The rows of D fall into several groups, which share some directions, and each row is roughly a mix of its group's hidden directions, except some rows that fit no group.
D, 115 rows:
[[-14   9  -4   4   9 -44   7   2  36  -7   1]
 [ 12   5   0   6  18  -6 -14 -35   4  29 -29]
 [-13  19 -15 -45 -10   0 -18   7  15  -6 -15]
 [ -2  -2 -19  -1  28  -7  31  -2  32 -19 -11]
 [ 34   5  -2  -3 -14  -8  38  22  -2  -6 -18]
 [ 36  -9  -9 -31   8  20  17   1   4 -10  20]
 [  0  28 -24 -26  -4  30 -19  -9 -16   4   4]
 [-18  29  -7  11 -22   9   5   6 -22  -8  35]
 [-10  13   5 -23  -5  -8 -25 -19  35 -11  21]
 [  4  -3  22  36  -8   1 -24 -34   4   7   0]
 [  0  12  -3 -13   3  31 -38 -13 -22   6  16]
 [-24   8 -29 -31  12 -11 -23  17   1   6 -10]
 [ -4  31   3  11 -38  11   5   5 -10 -12  27]
 [ -5  -8   4  21  25  17 -11 -18  20  13 -35]
 [ -4  24 -27 -21   3 -29  16 -28  -5   3   6]
 [-29  27 -13 -20 -26  -8   6  24  11  -5   5]
 [-13  32 -12   2 -36   0  -7  24  -5  -6  17]
 [ 27  -8  -2 -32  -8  12  11  25 -11 -10  26]
 [-12  14 -29 -28  -4  -6  27  -1  -3 -19  24]
 [  0   6  13  -1 -51  14 -22  -1  -2  -4 -15]
 [ -9  10  -9 -33 -23  22 -16   0 -24  12  19]
 [-15  -1  19  25 -40  18  -4 -11 -11  -8 -15]
 [  0  -5 -15   4  33  -4  25  -5  34 -12 -20]
 [  3 -34  15  18  -8   9  25   0  -7  10 -33]
 [-20  16  -5  -6  13  11 -39   9 -33   0   0]
 [ 20   1  20   9 -33 -18 -10  11  22 -10 -24]
 [ -5 -30  21   9  -4  16  -9 -16  -6  18 -36]
 [ 18   6  -3 -10 -16 -15  36  11  26 -20  16]
 [  0  11 -29 -20  39  -6 -17 -12  11   6  12]
 [-26  -2  -9  13  15   6  12  -6 -32   8  35]
 [ 11   7 -22  24 -10  -9 -29  28 -21  10  10]
 [ -4  10  -6   3  14  17 -32   5 -40  14 -13]
 [ 31   3   6 -11   4   2 -21 -27 -15  33 -11]
 [  3 -42   4   1  -7  26  -2  16   9   1 -29]
 [-21  -6  -5  -5  12  20  25  -1 -35  10  26]
 [-24  31 -15 -28 -26  -6   1  17   7  -6   6]
 [-18 -28   0  28   7  14  21  12 -31   4  -2]
 [-11 -33  24   6  -7  12  -8 -21   6  13 -32]
 [  3   8 -12 -31 -15 -13  17  26 -17 -12  26]
 [ -5  -3   5 -39  18   0   1 -17  24  -9 -29]
 [-41   0   2   6  18  -6 -39  -5  -8   4  -2]
 [-37 -11   1   7  12   8 -26 -22   6   3  27]
 [ 23 -14  15  36   4  10  10 -17 -22   4  21]
 [  4 -43  -6   1  18  18  -3  12  17   2 -26]
 [-14 -24  10  17  25   3  31 -16 -14  10  18]
 [  5 -22  11  27  22  -1  26 -18 -20   8  19]
 [ 18 -31  -3  -9  13  -9 -15  17  33   1 -23]
 [-26   3  12  40   1 -16 -14 -13  11   6 -22]
 [ 34 -12   3   9  -4  24   8 -12 -16  26 -24]
 [ 17  -2   2  15  19   7  -5 -47  20   7 -11]
 [ -5 -12   1 -38  18   1  -7 -10  25  -1 -31]
 [  9  28 -24 -13  12   2 -35 -16  19  -3 -11]
 [-30   9  -8   3   7  -9   2  34 -27 -22  10]
 [-11  29 -12  12 -35   1  -8  26  -9  -4  20]
 [ 21 -29   6   1  21 -19  17  25  22  -1 -12]
 [-26   3  12  12 -21 -21  -8  39 -15  -1  -2]
 [ 27  -1  15  13 -11 -23  -2  14  29 -12 -27]
 [  7   2  -5 -21  16  11 -14   3 -14  36 -33]
 [ -2  -4  16  24   7  10 -29 -19   0  26 -29]
 [  2  22 -18  -3  15  16 -27 -10 -15   9  35]
 [  1  26  16   6 -48   5  -9  -5 -11  -7  -6]
 [  8  36   5   7 -39  -1   9   6  -3 -16  18]
 [-12   6 -23 -41   0  19  12  23 -17   1   4]
 [-14  -5  15  31   7  15 -25 -20   7  16 -26]
 [ 24   6  -9 -36 -14  -6   9   8 -21  -1  29]
 [-19   4  -3  -5  11   6  25  -3 -33   9  36]
 [ 19 -21  10 -21  23  -4  -3 -17  21   0 -33]
 [-38  -8   1   3  11   7 -28 -19   6  -1  28]
 [-14 -13 -11  25   8 -18  39  14   4  -8  20]
 [  5  30  14  -5 -46   3  -1   2 -19  -3   6]
 [-32   4  16  31 -12 -15 -21  11  -7  11 -19]
 [ 11  49  -2  18  -3 -11  -4 -18   5 -15  -9]
 [  1  -2 -19 -41   8  27  12  25 -10   1   0]
 [ -5 -19  -8  -8   2   1 -35  42 -11   4   2]
 [  4   6  14  25 -11  -5 -24 -44  -4  12   5]
 [ -5  47   1   8 -21   1  -6 -21 -17  -7   9]
 [-25 -16   3  16  22   8  31  -7 -23   5  20]
 [ 32   3   8 -17 -11  25 -18 -28   7  17  -8]
 [ -2  17   3   2 -30 -26  -9 -21 -22   1  28]
 [ 34 -10  -4  16  -2  11  31   7 -19  17 -19]
 [ 20   5 -12  42  14   2  10  -4 -26  10 -16]
 [ 33   2   6 -10 -13 -10  14 -19  39   7  -9]
 [-21   1   3   0   3   8  28  -3 -35   8  32]
 [  2   3 -24 -19  10   2  33  -8  17 -28  21]
 [  4  25  22  19 -42 -11  -5  -6   1 -12  -9]
 [ 14   5 -10 -16 -10 -25  26  10   1 -24  32]
 [  6  24  24  -7 -25  10  23 -17  15 -24   3]
 [ 19  19 -19 -12  10  -3 -33  -6  28  -5 -21]
 [  9  17  -9 -16 -12 -11  23  14  17 -26  32]
 [ 28 -21   3  13 -12   6  42  -8  13   9  -4]
 [-12 -18  17 -26  22  16  14 -30  15  -4 -13]
 [ -8   5 -10 -25 -16  -9  15  38 -17 -13  20]
 [-14 -20 -17 -19  38  -1   6   1  -6  15  26]
 [ 11  31  -2 -25   2 -10 -37 -13  18   4  -1]
 [-22  -5  27  -4  -7  23  32 -21  16  -9   4]
 [  4  16 -23  19 -15 -18 -10  28 -23   9  22]
 [  7   4  14   9 -43   9 -20   0   9  -9 -28]
 [ 12 -28  14 -12  33   1  11 -28   8   3 -17]
 [ -8 -26  13  19   3 -19  10 -10  20  15 -35]
 [  7 -25  13 -16  32  -6  18 -23  15   2 -21]
 [-29  17   3  27 -12 -22 -16 -28  -5   9  -6]
 [-27  11  -4  -3   9   0  10 -16 -28   9  39]
 [-31   2  12 -21  -5  12 -38 -11   2 -15  15]
 [ 20 -17 -10  26  -6  -7 -30 -34  -7  -8   3]
 [ 12 -17   2  40  -3  22 -22   3 -20  10  13]
 [ 24 -36  14   3  28   2   4 -23   3  10 -14]
 [  7  -1  15  27 -25   5 -10  -4  18 -15 -37]
 [ -3  21 -14  20 -34  -7  -7  31 -10   3  18]
 [ 36  -9   6  39  11   1 -15  -8 -19  -2   3]
 [ -8 -29  -4 -12  43  -3  -8 -10   5   9 -23]
 [  9 -24  17 -13  33   5  12 -32   8  -2 -16]
 [-11  -9   2 -33  35  -3   3 -20  14  -6 -24]
 [ -6  -9   3 -38  25  -5   7 -18  20  -4 -26]
 [ 29   1  16   8 -19 -20  -2  17  26 -11 -26]
 [ 27   2  -1  -7  -3  37 -17 -26 -10  19  11]]

In each list below, one row fits none of the groups, and each other row fits one group, some only roughly. Which row is it?
    J_824: [ -6   8   1 -26  26  -2 -15 -29  29  12 -13]
    J_654: [-20 -11  -8  14  21  29  -6 -20  21   5 -26]
    J_413: [  5 -37  17  12 -11  22  20 -22  10   8 -15]
    J_856: [  9   8  16   6 -20  -8 -31 -21 -26  27   3]
    J_235: [ 22 -13  16   0 -15  36 -15  -6  -8  -9  29]
    J_493: [  7   8  -9  -8  -9  13  19  32 -33 -20  16]
    J_888: [ 31  15  16  10  -6 -28  25  20  10 -10  -7]
    J_33: [ 12  28 -24  -5  10  10  -6   9 -22  -3  36]
    J_222: [-16 -40  -5 -12 -11  28 -25  -2   0   9  -5]
    J_57: [  0  45  -3  -6 -17 -14 -19 -19  -7  -4  18]
 => J_824
    J_984: [ 18  40 -20 -13   9   6 -24   3 -11   5  19]
    J_77: [ 29  39   5  13  -4 -17   2   2  15 -15 -20]
    J_314: [-11 -16 -18 -21  17  34  19  19  14 -13  -3]
    J_867: [ 15   5   6 -26 -21  37  -8  -7  -7 -12  25]
    J_943: [  0   1 -11  19  16 -37  32  19  16   1  -2]
    J_775: [-29  16 -21 -18  -7 -22  23  21  -3 -15   9]
    J_886: [-15 -31   3  23   2 -12  36  17  -9  -2 -12]
    J_22: [ 19  24 -10 -23 -13   6  13  15  -1 -23  32]
    J_69: [  6  48  -6  12  13 -21  -1 -17   2  -6  11]
    J_724: [ 27 -11  -4 -24  18  -3  15  39  12  -5  -6]
    J_908: [ 27  37 -18 -20  18 -19   3   8   6  -1   8]
    J_343: [ 38 -20  -1   0  -3  -5  16  21  31  -2   8]
    J_579: [ 23  -1  20  21 -16   2 -19 -35  -3   4  21]
    J_776: [-16 -21   0 -25  15 -15  25   5  24  16 -19]
 => J_343
    J_260: [ 23   2  -4 -12  -2 -29 -24   9  37  -3 -13]
    J_233: [ 20  -2  12 -20 -43   5 -19  17   4   4 -13]
    J_93: [ 14  16 -12 -17 -26 -23 -12  26  20   2 -19]
    J_433: [ 15  -6 -16 -31  22  36  16  -6   7  -8   5]
    J_198: [  8  32  13  -1 -32  15  21  12  -6 -22   8]
    J_226: [-18   8 -22 -31  -9  -5  22  23  -7 -19  19]
    J_99: [  2  -3 -22   3  54   3  16  -4   2   2   2]
    J_238: [  2   1  25  31 -17  -8 -31 -13 -10  20  -9]
    J_382: [  1  35 -18 -11  15 -20  -8  24  -5 -18  21]
    J_355: [-22  11  -2 -10  11  19 -44 -15 -14   3  12]
    J_778: [ -8   8   6  11  14  -4  41   3 -29   2  26]
    J_148: [ -7 -11  23  -3 -15  -2  46  -3  24   3  -1]
 => J_198
    J_681: [  9  25  -7 -11  11   4 -40 -25  11   9  14]
    J_682: [ -3   7 -22  -1  28 -10  18 -29  27  -4 -18]
    J_599: [ -8  10   5  25 -31 -13  29  25   4   3  16]
    J_788: [ 17  -8   1  -4  -9  -8  -7 -11  53   9  -9]
    J_447: [ 20  41 -11 -16   2 -14 -29   1   4   7 -12]
    J_730: [-11   5  14  30   2 -22 -22 -10   1  22 -31]
    J_143: [-16  -2  11 -34  -4 -11  34  -7  27  -3  -9]
    J_137: [ 18 -23   7   1  10  17  16  33  21 -24   6]
    J_896: [-30  13 -23 -27   5  -8  19  28  -5  -6  -6]
    J_421: [-22   3  11  17 -27   4  36  10   1   4  25]
    J_267: [-14  12  -3  21   4 -48   8  -2  13   0 -19]
    J_63: [  9  11 -29  -7  47  16   6  -5   2   0  -6]
 => J_788
    J_504: [ 30 -12  21   7 -13  34 -20  -5 -11   8  14]
    J_85: [ -8  -1  16  40 -22  28   2   6  -4   1  20]
    J_825: [-15  -8 -15  -5  31  30   5   4  12   9 -32]
    J_283: [-18 -22 -23  -6  29  34  -8 -10  -5   8  -4]
    J_576: [ 10  -6  18  12 -28 -12  -1  16  -7 -21  37]
    J_214: [ 51   2   9  17 -15  -8 -12  -3   7  -8 -14]
    J_557: [  6 -15   0  27  17  -8   8  -8  -8  31 -35]
    J_673: [ 11   4  -8  14  33 -25  -8  -7  34  -8 -15]
    J_947: [-42  11 -26 -13  12   4  14  13   3  -1 -21]
    J_805: [-17   1 -15 -15  28  20  -2 -14   5  21 -33]
    J_67: [-14 -46  16  23   9   2  23   1  -1   3   1]
    J_704: [-12 -21 -20 -18  21  -3  22   7 -18 -18  28]
 => J_704
    J_52: [ 14   4  -3   8   1  30   1  13 -48   3   3]
    J_522: [ 10   7  17  27 -11 -44  -8 -20   1   3   4]
    J_375: [-22 -17  11  -4 -15  20  17   2 -36   8  22]
    J_293: [ -6 -22  -5  32  11 -17 -14 -14 -11  13  32]
    J_967: [ -1  12  12   9 -27 -37  -3  18 -17  -6  23]
    J_247: [  7   8  16  27 -15 -44 -10 -17  -2   3   8]
    J_21: [-35 -13  -1  26  22  14  13 -23 -14   0  10]
    J_80: [  9  -6 -16 -33   5  35  16   8  -5 -14  20]
    J_47: [ 19 -12  23  16  -9  20 -36  -9  -6  22  -6]
    J_388: [  9  11  13  17 -12 -51  -7  -8  -2  10  -6]
    J_478: [-45  -3   1  14  14 -27 -19   0  10  -1  -4]
    J_300: [-22 -40  13  -1  -6  14  20  11 -21   8  15]
    J_252: [  7 -11 -16 -30  22  36  20   2  10  -8   2]
    J_931: [-12  12 -20 -13  -2  15 -44 -25   8   2  -5]
    J_686: [-24 -36  24  10 -28  11   4   4 -13   4   6]
 => J_293
